In the data rows, the value 128 means zero.
Here are some rows, each followed by its group. Groups can overlap.
[128, 102, 138, 110, 97, 117, 100, 117, 117, 129, 127, 121, 91, 101, 80, 124, 109, 103, 138, 117, 107, 94, 111, 111] hill
[93, 124, 120, 121, 128, 115, 124, 141, 77, 107, 114, 128, 119, 173, 136, 95, 114, 146, 80, 104, 118, 146, 156, 122] gate
[146, 88, 109, 143, 137, 145, 95, 185, 128, 115, 118, 107, 119, 114, 137, 126, 148, 159, 94, 143, 113, 133, 135, 116] nest
[125, 111, 92, 137, 140, 109, 109, 101, 120, 137, 93, 115, 109, 111, 100, 122, 125, 144, 133, 124, 96, 123, 101, 86] fern
[158, 87, 136, 116, 139, 85, 117, 118, 86, 115, 111, 117, 97, 156, 107, 117, 123, 88, 123, 100, 141, 118, 96, 110] fox
[140, 103, 97, 141, 168, 107, 96, 159, 112, 143, 142, 104, 118, 101, 168, 104, 158, 154, 111, 126, 135, 154, 173, 153] fern
[128, 94, 122, 127, 100, 99, 119, 156, 112, 138, 136, 114, 157, 88, 154, 122, 156, 158, 126, 126, 96, 95, 165, 137] nest
[89, 160, 124, 151, 159, 98, 175, 114, 127, 123, 121, 133, 144, 169, 125, 113, 95, 137, 115, 119, 104, 157, 100, 139] fern
[108, 146, 155, 158, 135, 102, 168, 117, 132, 125, 154, 160, 163, 166, 129, 123, 130, 131, 99, 123, 102, 168, 111, 157] glue
[154, 146, 182, 135, 155, 112, 160, 99, 116, 134, 155, 152, 113, 124, 109, 113, 118, 143, 93, 126, 121, 120, 149, 175] fox
[114, 124, 127, 121, 125, 161, 103, 140, 160, 112, 148, 114, 117, 116, 159, 158, 118, 113, 147, 137, 179, 128, 113, 131] fern
[160, 194, 136, 164, 119, 138, 152, 126, 170, 150, 113, 152, 137, 150, 108, 130, 124, 115, 133, 126, 102, 108, 123, 121] hill
[103, 136, 120, 106, 127, 111, 133, 137, 94, 126, 111, 128, 121, 159, 85, 99, 97, 130, 92, 91, 132, 166, 116, 125] fern
[144, 102, 128, 100, 97, 149, 114, 112, 132, 131, 84, 140, 112, 93, 107, 104, 119, 148, 116, 110, 131, 149, 117, 82] glue
[136, 101, 87, 134, 148, 107, 118, 94, 101, 131, 109, 105, 123, 108, 108, 100, 109, 147, 105, 125, 106, 129, 105, 95] fern
[133, 101, 119, 127, 160, 125, 120, 178, 92, 115, 122, 105, 115, 138, 158, 114, 131, 171, 87, 130, 141, 146, 146, 119] gate
[106, 112, 165, 132, 161, 103, 96, 115, 104, 129, 104, 96, 117, 133, 125, 90, 115, 173, 107, 113, 113, 116, 119, 98] gate
[166, 121, 132, 112, 100, 159, 104, 120, 129, 136, 85, 155, 118, 136, 115, 125, 100, 175, 133, 126, 122, 127, 121, 81] glue
[113, 176, 127, 110, 154, 108, 133, 124, 99, 162, 128, 180, 173, 122, 154, 156, 160, 134, 151, 146, 133, 138, 134, 123] gate
[123, 113, 154, 126, 117, 99, 155, 109, 121, 125, 132, 179, 138, 144, 125, 145, 108, 136, 107, 77, 114, 150, 100, 169] glue
[127, 112, 131, 132, 154, 141, 130, 160, 150, 127, 149, 162, 143, 118, 176, 150, 143, 115, 162, 146, 166, 148, 126, 149] glue
[86, 132, 113, 108, 136, 97, 148, 139, 66, 129, 107, 158, 116, 152, 143, 145, 148, 153, 109, 104, 111, 141, 109, 153] gate
[98, 141, 93, 148, 134, 109, 144, 105, 125, 143, 96, 132, 118, 116, 95, 112, 109, 124, 134, 158, 98, 125, 105, 98] fern
[109, 119, 105, 119, 156, 140, 124, 150, 127, 138, 140, 182, 158, 126, 166, 181, 139, 140, 160, 133, 139, 136, 114, 150] glue
[95, 101, 117, 113, 127, 154, 112, 104, 152, 101, 111, 131, 104, 92, 131, 137, 109, 117, 150, 128, 169, 127, 122, 131] fern
[172, 150, 150, 145, 165, 130, 136, 116, 174, 142, 123, 141, 140, 140, 115, 134, 135, 98, 169, 93, 112, 110, 119, 109] fox
[98, 128, 115, 116, 125, 109, 136, 156, 84, 118, 119, 137, 127, 147, 136, 105, 125, 159, 85, 96, 95, 142, 128, 126] gate
[107, 149, 104, 148, 152, 115, 142, 104, 136, 140, 94, 97, 105, 115, 89, 91, 133, 125, 129, 149, 115, 136, 103, 101] fern
[136, 109, 122, 132, 154, 97, 116, 115, 76, 126, 102, 87, 112, 133, 132, 89, 107, 167, 107, 125, 111, 129, 115, 102] gate
[135, 135, 99, 163, 182, 93, 166, 122, 146, 152, 115, 131, 161, 107, 112, 115, 119, 159, 149, 160, 116, 137, 100, 93] fern
[121, 118, 144, 138, 145, 156, 116, 154, 156, 108, 173, 133, 161, 107, 150, 150, 127, 103, 148, 151, 168, 113, 117, 129] glue
[94, 155, 105, 136, 137, 139, 135, 91, 132, 119, 114, 113, 100, 148, 119, 95, 127, 114, 114, 167, 101, 143, 114, 121] reed
[90, 133, 119, 119, 92, 152, 159, 130, 136, 115, 98, 115, 132, 91, 114, 151, 112, 139, 133, 118, 163, 107, 148, 136] nest
[163, 120, 145, 152, 134, 105, 82, 171, 120, 150, 127, 141, 180, 135, 167, 105, 149, 154, 133, 145, 139, 127, 131, 135] reed
[112, 183, 119, 117, 106, 140, 152, 153, 147, 136, 158, 110, 135, 113, 120, 117, 125, 103, 98, 179, 104, 134, 137, 132] hill
[151, 131, 141, 150, 140, 131, 131, 177, 116, 145, 159, 147, 171, 135, 169, 134, 150, 140, 122, 164, 152, 125, 155, 140] reed
[159, 116, 129, 128, 90, 129, 116, 104, 128, 117, 127, 115, 91, 125, 110, 107, 141, 110, 101, 90, 104, 127, 101, 103] hill
[115, 97, 123, 117, 128, 159, 101, 136, 152, 109, 147, 123, 115, 107, 159, 153, 124, 110, 150, 142, 176, 141, 102, 134] fern
[191, 149, 130, 163, 137, 104, 119, 166, 109, 128, 122, 128, 132, 145, 170, 114, 161, 129, 123, 132, 154, 120, 138, 125] hill
[111, 154, 92, 113, 131, 96, 97, 96, 112, 155, 103, 101, 130, 128, 113, 99, 104, 129, 105, 115, 117, 108, 110, 126] nest
[99, 109, 120, 151, 99, 123, 131, 116, 112, 133, 123, 144, 115, 153, 113, 166, 105, 134, 158, 188, 138, 112, 167, 132] reed
[130, 127, 86, 135, 118, 108, 126, 105, 107, 136, 100, 106, 126, 99, 106, 112, 110, 144, 117, 119, 94, 134, 95, 97] fern
[129, 116, 140, 145, 150, 150, 110, 160, 155, 116, 164, 149, 139, 112, 171, 151, 140, 112, 147, 144, 169, 118, 123, 151] glue
[139, 153, 146, 119, 101, 133, 151, 114, 155, 137, 144, 146, 111, 144, 114, 177, 142, 86, 113, 97, 107, 110, 110, 135] hill
[137, 96, 90, 139, 138, 115, 100, 109, 119, 146, 85, 118, 125, 116, 113, 134, 125, 164, 143, 136, 104, 108, 96, 85] fern
[154, 132, 149, 106, 90, 115, 133, 112, 121, 120, 141, 135, 111, 111, 106, 119, 122, 118, 88, 88, 108, 127, 106, 174] hill
[150, 140, 155, 112, 114, 163, 123, 162, 112, 150, 142, 169, 133, 108, 149, 132, 125, 150, 83, 144, 152, 153, 144, 118] glue
[149, 121, 126, 140, 143, 129, 133, 176, 105, 132, 162, 110, 156, 110, 174, 126, 149, 163, 118, 162, 138, 125, 171, 143] gate
[144, 120, 110, 134, 129, 138, 129, 182, 113, 123, 162, 135, 168, 125, 172, 128, 144, 138, 114, 148, 146, 124, 166, 156] nest
[179, 148, 156, 166, 140, 110, 126, 164, 128, 132, 132, 141, 164, 156, 160, 144, 155, 135, 156, 139, 147, 113, 123, 114] fox
[107, 107, 138, 139, 145, 112, 116, 147, 130, 139, 123, 161, 195, 167, 141, 136, 116, 107, 152, 155, 118, 102, 166, 155] reed
[152, 99, 113, 106, 110, 103, 96, 113, 127, 109, 127, 123, 102, 119, 85, 120, 130, 108, 139, 94, 100, 109, 111, 108] fox
[138, 132, 132, 124, 161, 159, 119, 132, 157, 127, 179, 126, 122, 115, 142, 152, 113, 101, 168, 118, 164, 136, 147, 149] fox
[105, 140, 83, 145, 130, 89, 147, 98, 112, 143, 100, 138, 139, 129, 106, 99, 114, 122, 115, 135, 97, 143, 119, 119] fern
[110, 159, 124, 132, 113, 118, 139, 101, 126, 110, 103, 121, 107, 137, 131, 88, 121, 126, 123, 174, 90, 127, 117, 120] reed
[86, 127, 161, 150, 122, 119, 151, 115, 128, 104, 141, 157, 163, 152, 125, 119, 119, 134, 103, 88, 106, 150, 94, 154] glue
[112, 83, 159, 120, 108, 137, 125, 110, 134, 115, 97, 94, 98, 125, 139, 152, 110, 135, 128, 114, 162, 117, 129, 144] gate
[114, 189, 129, 118, 91, 146, 134, 109, 171, 154, 120, 148, 101, 113, 114, 133, 120, 143, 152, 128, 114, 125, 146, 115] glue
[148, 94, 116, 134, 97, 108, 110, 182, 105, 131, 154, 154, 149, 97, 142, 126, 141, 143, 102, 145, 135, 129, 158, 133] fern
[100, 146, 111, 121, 130, 123, 123, 124, 98, 130, 97, 106, 114, 164, 115, 79, 108, 146, 99, 98, 104, 132, 127, 127] nest
[108, 125, 143, 127, 144, 149, 114, 151, 161, 110, 164, 145, 153, 129, 165, 145, 123, 112, 160, 130, 169, 140, 120, 149] glue
[176, 95, 127, 136, 111, 113, 121, 119, 95, 104, 114, 97, 93, 144, 125, 103, 149, 99, 124, 101, 138, 152, 107, 103] fox
[110, 98, 135, 132, 123, 165, 120, 96, 131, 119, 126, 139, 130, 112, 109, 149, 139, 107, 174, 145, 160, 129, 127, 103] reed
[119, 161, 152, 125, 134, 102, 147, 103, 146, 123, 93, 146, 127, 117, 96, 123, 130, 144, 142, 173, 101, 130, 109, 98] reed
[120, 142, 123, 115, 103, 91, 161, 131, 108, 136, 142, 108, 142, 135, 107, 101, 141, 119, 85, 122, 94, 157, 108, 126] hill
[146, 96, 119, 117, 85, 91, 108, 112, 119, 106, 126, 107, 116, 112, 92, 109, 131, 131, 126, 99, 100, 117, 115, 110] fox
[106, 143, 96, 124, 139, 131, 105, 134, 133, 136, 135, 121, 101, 135, 115, 99, 132, 140, 90, 64, 102, 115, 149, 156] nest
[93, 159, 105, 134, 152, 106, 131, 128, 106, 141, 117, 171, 125, 178, 131, 142, 139, 138, 108, 71, 115, 132, 126, 148] gate
[92, 109, 114, 127, 148, 165, 124, 106, 124, 123, 133, 149, 135, 150, 107, 167, 146, 95, 158, 173, 147, 140, 120, 109] reed
[158, 124, 147, 172, 113, 135, 135, 159, 131, 138, 139, 135, 166, 161, 154, 156, 167, 156, 162, 161, 113, 126, 132, 138] reed
[133, 117, 113, 112, 113, 105, 106, 173, 116, 139, 132, 124, 131, 120, 139, 106, 144, 122, 71, 83, 128, 141, 142, 114] fern
[127, 120, 122, 125, 164, 155, 113, 151, 157, 122, 163, 157, 143, 117, 165, 150, 143, 109, 157, 137, 168, 144, 122, 144] glue
[107, 104, 122, 112, 125, 156, 142, 113, 114, 125, 96, 116, 124, 126, 110, 135, 111, 116, 158, 143, 170, 124, 162, 161] nest
[94, 112, 103, 110, 80, 127, 138, 118, 115, 110, 99, 101, 137, 130, 114, 154, 110, 120, 132, 126, 136, 119, 173, 163] nest
[102, 121, 164, 155, 123, 127, 151, 125, 111, 107, 155, 155, 168, 150, 144, 125, 134, 142, 108, 87, 101, 152, 121, 169] glue
[151, 154, 123, 146, 140, 181, 133, 94, 159, 117, 160, 119, 123, 129, 126, 145, 102, 109, 153, 95, 137, 124, 98, 142] hill
[165, 164, 141, 160, 149, 119, 143, 124, 172, 148, 127, 135, 131, 146, 131, 145, 139, 106, 159, 101, 105, 94, 110, 92] fox
[148, 89, 133, 111, 103, 104, 111, 95, 106, 119, 141, 112, 95, 132, 108, 99, 132, 101, 151, 127, 108, 135, 110, 108] fox
[106, 94, 150, 100, 107, 131, 126, 100, 120, 110, 109, 81, 94, 140, 124, 148, 101, 136, 135, 135, 149, 122, 144, 134] gate
[163, 137, 109, 128, 150, 141, 127, 122, 98, 152, 159, 113, 106, 146, 108, 104, 139, 110, 112, 177, 101, 166, 165, 139] fox
[131, 118, 141, 135, 125, 110, 131, 176, 92, 121, 160, 94, 140, 129, 177, 122, 146, 154, 123, 140, 137, 116, 172, 148] gate
[146, 88, 143, 88, 121, 115, 126, 113, 120, 121, 168, 115, 112, 117, 93, 134, 112, 94, 132, 101, 98, 118, 131, 139] fox
[117, 152, 90, 138, 113, 98, 147, 98, 112, 141, 94, 127, 143, 120, 110, 103, 100, 128, 120, 140, 103, 132, 104, 99] fern
[128, 149, 126, 110, 111, 141, 131, 130, 147, 96, 92, 160, 117, 106, 93, 133, 149, 127, 112, 111, 95, 116, 137, 92] reed
[121, 137, 145, 126, 160, 146, 127, 106, 182, 132, 122, 157, 122, 139, 85, 138, 104, 91, 137, 100, 128, 91, 115, 147] hill
[133, 129, 134, 118, 117, 96, 127, 106, 113, 106, 129, 121, 107, 129, 113, 82, 157, 122, 87, 126, 115, 173, 94, 98] hill
[149, 146, 116, 112, 170, 160, 116, 116, 180, 142, 174, 132, 117, 127, 130, 172, 138, 82, 136, 113, 127, 122, 135, 133] fox
[100, 131, 107, 133, 93, 141, 149, 110, 153, 139, 99, 115, 121, 99, 103, 132, 126, 140, 168, 138, 143, 149, 170, 125] fern
[139, 104, 127, 114, 147, 134, 132, 100, 127, 140, 97, 124, 125, 94, 101, 82, 136, 149, 118, 99, 124, 165, 117, 85] glue
[112, 123, 110, 109, 101, 141, 147, 110, 142, 153, 114, 155, 157, 147, 136, 173, 142, 89, 144, 148, 118, 117, 175, 144] reed
Which 5 groups are nearest to each row below, nearest first, going by the distance to the centre of the group?
[134, 143, 131, 111, 106, 127, 135, 112, 153, 143, 136, 97, 97, 76, 92, 110, 134, 94, 132, 142, 102, 108, 121, 113] hill fox fern nest reed
Which 4 groups are nearest to each row below, nearest first, going by the distance to the centre of the group?
[159, 173, 118, 146, 112, 143, 128, 165, 120, 148, 142, 155, 139, 141, 168, 143, 141, 155, 140, 170, 143, 121, 168, 134] reed glue nest gate
[125, 140, 120, 154, 131, 160, 135, 124, 129, 129, 120, 151, 156, 155, 112, 157, 162, 141, 175, 159, 156, 168, 117, 108] reed glue fern fox
Which 5 groups are nearest to each row below, nearest first, going by the distance to the group's nearest row?
[154, 110, 133, 110, 84, 92, 106, 103, 118, 116, 118, 118, 95, 136, 131, 97, 153, 105, 131, 101, 116, 146, 103, 108] fox hill glue fern reed
[133, 134, 108, 115, 135, 130, 156, 110, 152, 124, 137, 125, 136, 130, 119, 84, 137, 79, 100, 138, 97, 127, 83, 96] reed hill fern fox glue
[114, 120, 105, 112, 119, 142, 175, 119, 119, 114, 101, 114, 151, 101, 122, 130, 129, 118, 153, 113, 160, 141, 177, 167] nest fern reed gate fox
[92, 149, 134, 116, 100, 136, 165, 166, 161, 134, 112, 99, 158, 107, 144, 141, 115, 144, 132, 126, 119, 113, 166, 142] nest fern hill glue reed
[96, 109, 113, 121, 148, 138, 142, 121, 133, 121, 151, 91, 135, 124, 144, 188, 112, 125, 132, 131, 160, 140, 91, 116] fern glue reed gate fox
[159, 98, 143, 136, 99, 117, 114, 116, 115, 107, 115, 114, 90, 128, 154, 76, 157, 122, 146, 134, 139, 169, 107, 113] fox hill glue reed gate
[163, 114, 127, 148, 132, 116, 114, 185, 118, 155, 139, 136, 145, 122, 141, 131, 142, 153, 101, 162, 152, 149, 149, 110] reed fern gate nest glue
[106, 135, 140, 144, 162, 109, 178, 134, 147, 130, 149, 161, 191, 156, 143, 119, 119, 142, 129, 108, 113, 164, 109, 153] glue fern gate reed hill
[129, 100, 130, 129, 132, 161, 128, 146, 139, 101, 154, 104, 128, 133, 150, 163, 116, 114, 142, 164, 175, 112, 118, 113] fern glue reed fox gate
Which 4 groups are nearest to each row below, nearest first, going by the distance to the group's nearest row?
[173, 118, 159, 140, 131, 128, 111, 175, 110, 124, 141, 156, 162, 127, 158, 130, 142, 126, 99, 140, 154, 116, 146, 147] reed nest fern hill
Group nest spreads out most along one direction. Which 3 other groups' directions of most spread are closest to that one, closest first?
reed fern glue
Which 4 groups are nearest to each row below, nearest first, going by the average distance to the group's rows?
[158, 124, 144, 120, 189, 157, 113, 136, 159, 139, 177, 140, 126, 119, 139, 154, 123, 111, 165, 136, 148, 134, 146, 153] glue fox reed hill
[175, 127, 137, 125, 106, 108, 109, 140, 109, 113, 123, 116, 99, 99, 117, 118, 137, 111, 74, 101, 125, 112, 92, 142] hill fox nest fern
[102, 150, 115, 140, 119, 120, 169, 142, 125, 147, 119, 196, 179, 127, 151, 138, 129, 122, 142, 141, 116, 137, 97, 144] glue reed fern hill
[178, 120, 125, 145, 110, 97, 109, 134, 107, 110, 95, 107, 96, 135, 133, 100, 152, 113, 102, 94, 130, 123, 107, 103] fox hill fern gate
[118, 182, 124, 150, 156, 143, 169, 102, 147, 126, 115, 107, 126, 171, 118, 106, 108, 120, 120, 140, 103, 145, 111, 126] hill fern reed fox
[97, 121, 142, 127, 155, 99, 91, 127, 98, 123, 111, 76, 89, 145, 136, 99, 127, 147, 107, 126, 108, 120, 139, 128] gate nest fern fox
[109, 133, 77, 124, 130, 117, 97, 106, 128, 138, 111, 104, 105, 108, 103, 102, 129, 124, 118, 121, 93, 126, 110, 104] fern nest hill fox
Which 3 other groups have their centres nearest to the centre of group gate, nearest first?
nest fern glue
Group hill spreads out most along one direction. Which 3 other groups' directions of most spread are closest to that one, closest first?
fox glue fern
Which 5 groups are nearest to each row below, nearest first, going by the average distance to the group's rows?
[140, 126, 132, 101, 98, 113, 108, 100, 135, 116, 127, 126, 98, 103, 104, 111, 137, 101, 111, 100, 99, 124, 99, 103] hill fox fern nest glue
[150, 122, 145, 147, 137, 132, 118, 178, 128, 145, 156, 147, 165, 131, 176, 126, 156, 140, 117, 159, 149, 132, 161, 140] reed glue gate nest fox
[134, 117, 116, 133, 106, 126, 108, 171, 93, 120, 147, 108, 169, 139, 169, 100, 129, 132, 115, 132, 137, 122, 175, 159] nest gate reed glue fern
[133, 108, 114, 115, 84, 130, 113, 102, 102, 118, 138, 113, 106, 124, 95, 108, 121, 105, 100, 107, 105, 129, 105, 112] hill fox fern nest gate
